Rows are one point carried round by a steady rotation, each followed by how many ticks it has turned.
The counts run from 0 to 301.
[127 118 128 169 121 147 161 160  86 129 142  79 109 125 115 115 118  67
 123  97 161 171 150 134 168 110  92 101 101 104 108 129 116 111 158 109
 106 136 149 120 112 128 174 109 140  84]
191
[165 132 111 149 142  94 168 171 104 136 140 122 155  81 134 108  80 127
 130 121 135 134 131 145 144  89  76 143 143 132 129 169 140 149 160 104
 117 126 152  91 105 149  91 151  87  84]
161
[134 152 152 173 104 156 157  97 106 112 151 167 122 159 127 143 132  98
 116 109 188 166 133 139 141 169 101 130 112 127  81 146 134 126 154 107
 110 177  74 134 150 115 132 145 113 100]
222
[155 146 147 114 147 104 174 122 129 139 130 158 163  93 163 115  72 117
 114 160 132 129 104 152 137 146 102 159 152 131 119 146  79 128 154 138
 110 118  87 164 118  99 114 151  70 149]
138
[192 173 133 130 119 104 153 120 119 109 123 157 136 127 134 126 116 139
  73  99 143 163  97 140 155 156 111 176 157 113  86 172 129 124 177 140
 106 140 157 112 119 109 133 123  85 145]
17
[161 143 122 123 130 107 149 141 113 148  96 131 179 124 139 128  52 121
 130 132 105 122 132 138 165 104 111 134 167 106 105 167  75 108 179 147
 115  92 130 123  85  97 150 115 100 130]
265
[194 175 110 138 106  87 164 103 119 149 106 142 143 114 122 128  83 140
 115 121 164 140 119 146 128 158 122 157 170 132  94 185 144 125 161 114
 109 149 113 110 115 154  95  87 137 128]
252
[136 127 126 174 110 138 161 103  98  99 155 119 117 150 103 144 110 112
 117  91 184 158 155 160 172 140 127  93 131 129 106 138 151 119 184  85
 106 176 119 116 126 145 155 118 152  80]
94
[145 152 137 119  97 142 187 104 119 138 141 137 143 120 135 146  98  71
  78 125 153 127 119 164 144 180 113 116 171 139  94 112 123 100 158 159
 115 143  92 158  91 104 160 108 131 160]
118
[119 116 142 156 168 124 176 174 106 125 164 107 132  96 130  94 102 106
 138 120 134 155 151 153 157  98  80 121 102 119 149 115 105 137 167 113
 108 135 136 164 126 108 143 164  78  82]
297
[173 158 116 156 144  85 174 126 119 143  90 124 142 132 101  98  75 137
 153 132 151 166 143 149 106 122 113 145 156 123 139 167 107 151 149  74
  93 148 152 100 134 114 109 130 126  87]
164
[173 139 144 152 149 113 180 168 111 128 125 131 155 111 163 132  70  74
 116 136 118 112 100 172 162 144  92 129 184 128 115 132 101  93 136 127
 123  98 125 112  90 100 138 107 120 118]
31
[164 174 148 143 162 120 162  94 132 100 147 170 142 111 122 128 101 163
  75 106 154 139 102 162 158 160 141 146 156 136 106 131 125 110 192 148
 102 158 139 130  95 106 144 138  97 122]
8
[130 133 127 146 138 114 179 151 115 126 163 115 102  88 104  67 106 132
 126 101 153 188 145 150 140  99  85 124  88 118 137 124 110 147 152  98
 104 153 146 161 143 142 102 147  89  89]
299
[131 135 138 133 130 134 173  97 127  94 153 159 167 134 135 132 107 137
  89 114 128 142 143 174 169 152 126 129 151 132 120 130 117 123 190 146
 102 154 112 148 115  80 164 170  52 128]
0
[150 138 136 144 139 105 172 164 105 194 127 102 124  96 140 102  79  77
 161 155 149 146 138 133 119 117  59 124 122 128 129 143 112 129 136  88
 120 114  95 156 126 116 103 109 139 105]
52
[125 160 128 139 118 122 182 143 108 137 110 123 121 144  86  74  88 126
 164 127 154 170 169 136 104 108  90 151 113 106 126 150  91 143 164 104
 107 170 135 169 152 104 147 138 106 115]
292
[127 115 133 144 145 124 178 164 102 124 170 106 123  85 124  77 107 114
 127 116 145 178 149 148 152  96  80 127 100 120 147 122 106 146 155 108
 110 143 142 156 139 136 123 161  79  87]
298
[125 145 128 136 133 125 178 178 101 185 117 118 140 129 115 108  89  69
 156 120 119 146 180 155 116 123  72 102 113 118 117 120 119 117 162 108
 128 120 126 174 116  72 148 129 117 112]
286
[163 146 142 139 115  99 150 131 114 132 146 166 135 114 166 120  83 106
 121 117 139 144 109 163 166 148  79 140 131 119  96 155  96 103 145 115
 140 116  69 179 152 132  74 121  97 136]
131
[114 141 146 134  88 149 174  93 120 117 150  98  86 126  94  96 104 135
 113 115 184 189 133 114 150 108 105 138 102  92 100 129  80 134 164 123
 100 166 120 170 138 148 140 128 109 130]
203
[127 152 146 153 124 146 157  91 114 139 157 116  91 127 115 112 141  93
 105 116 193 201 124 127 141 159 107 129  91 116 104 132 100 129 150 103
  89 170  91 176 156 121 132 114 130 116]
212
[170 143 146 136 160  85 170  92 143 126 142 149 150 114 146 124 108 144
  90 125 122 162 104 176 166 175 133 138 166 140 129 137 112 129 175 133
 100 126 130 160 120  78 138 113  84 145]
10
[189 180 118 146 124  89 166  96 123 154  91 143 157 133 124 140  74 124
 126 129 160 132 121 155 119 164 128 140 185 142  91 171 131 115 164 111
 108 146 107 104 113 125 122  85 143 123]
253
[166 181 141 129 104 127 157 161 101 166 120 147 106 109 107 130  62 101
 155 140 165 148 118 122 107 111  65 137 132 106  75 146  99 130 145 104
 138 129 129 118 110 133  88 113 164 108]
45
[155 164 121 140 129 105 146 132 113 166 110 126 104 137  85 121  81 134
 149 101 150 184 152 137 122 105  96 102 135 104 105 149 116 138 171  75
 121 144 171  95 117 110 110 114 162  77]
173
[168 154 124 113 105 100 172  97 129 167 126 163 168 124 142 170  86 107
  93 133 134 135 130 163 127 160 106 109 192 143  99 145 151 131 167 131
 131 124 102 103  91  97 114 129 119 138]
246
[182 167 121 147 134 104 171 116 115 153  85 149 175 135 131 143  72 100
 123 131 146 125 125 158 127 165 132 133 196 142 100 157 126 110 159 122
 101 142 118  98 100 105 147  94 146 118]
254
[133 151 159 146 116 152 173  82 144 110 157 147 145 132 134 138 103 142
  74 119 166 131 139 135 144 144 103 150 147 136 109 131 137 113 164 155
 117 153  80 145 112 124 149 163  49 123]
225
[173 156 122 137  98 118 163 118 107 119 129 135 130 106 140 105 120  89
  88 105 167 171  93 150 158 166 107 163 120 125  86 159 100 103 131 139
 104 147  94 161 153 157 104  94 112 147]
123
[175 160 148 149 138 117 186 150 126 133 114 136 144 130 140 135  52  93
 122 132 135 115 109 169 140 147  98 121 199 132 116 118 112  90 139 126
 130 109 125 114  85 100 138 108 132 123]
30
[155 139 135 128  86 126 144 115 100 105 178 132 116  92 135 139 117 117
  74 103 172 153  92 133 198 141 113 135 119 116  65 154 121 119 186 142
 114 146 107 148 116 153 133 111 113 142]
113
[130 121 143 139  98 130 167  96 124 146 172 120 111 122 153 125 147 103
  73 106 160 177 138 147 155 150  73 126 109 130 108 132 139 131 148 125
 120 134  70 176 154 126 100 135  68 136]
219
[105 121 133 135 131 141 189 122 121 167 154 111 144 113 112 124  85  92
 140 131 149 154 184 145 111  96  85  79 129 128 146 101 120 158 159 110
 118 137 113 122  95 103 137 177 108  75]
70
[162 130 140 155 130 122 150 143 105 119 161 126 145  90 166 125 116  82
  92 121 147 131  93 150 202 163 103 142 122 136  90 147 116  87 164 143
 118 126  81 174 124 131 133  95 103 136]
121
[155 190 155 138 144 139 157 124 128 115 120 195 155 112 135 128  60 136
 121 140 151 110 112 141 130 136 107 160 151 127  80 141  90  97 171 147
 123 135  95 141 101 107 124 158  88 125]
136
[179 156 134 150 141 100 150 140 107 127 151 185 130 116 146 152 124  99
  92  91 136 156  93 184 169 174 111 111 144 139  84 138 152 110 171 105
 132 135 131 114 118 102 103 113 139 103]
14
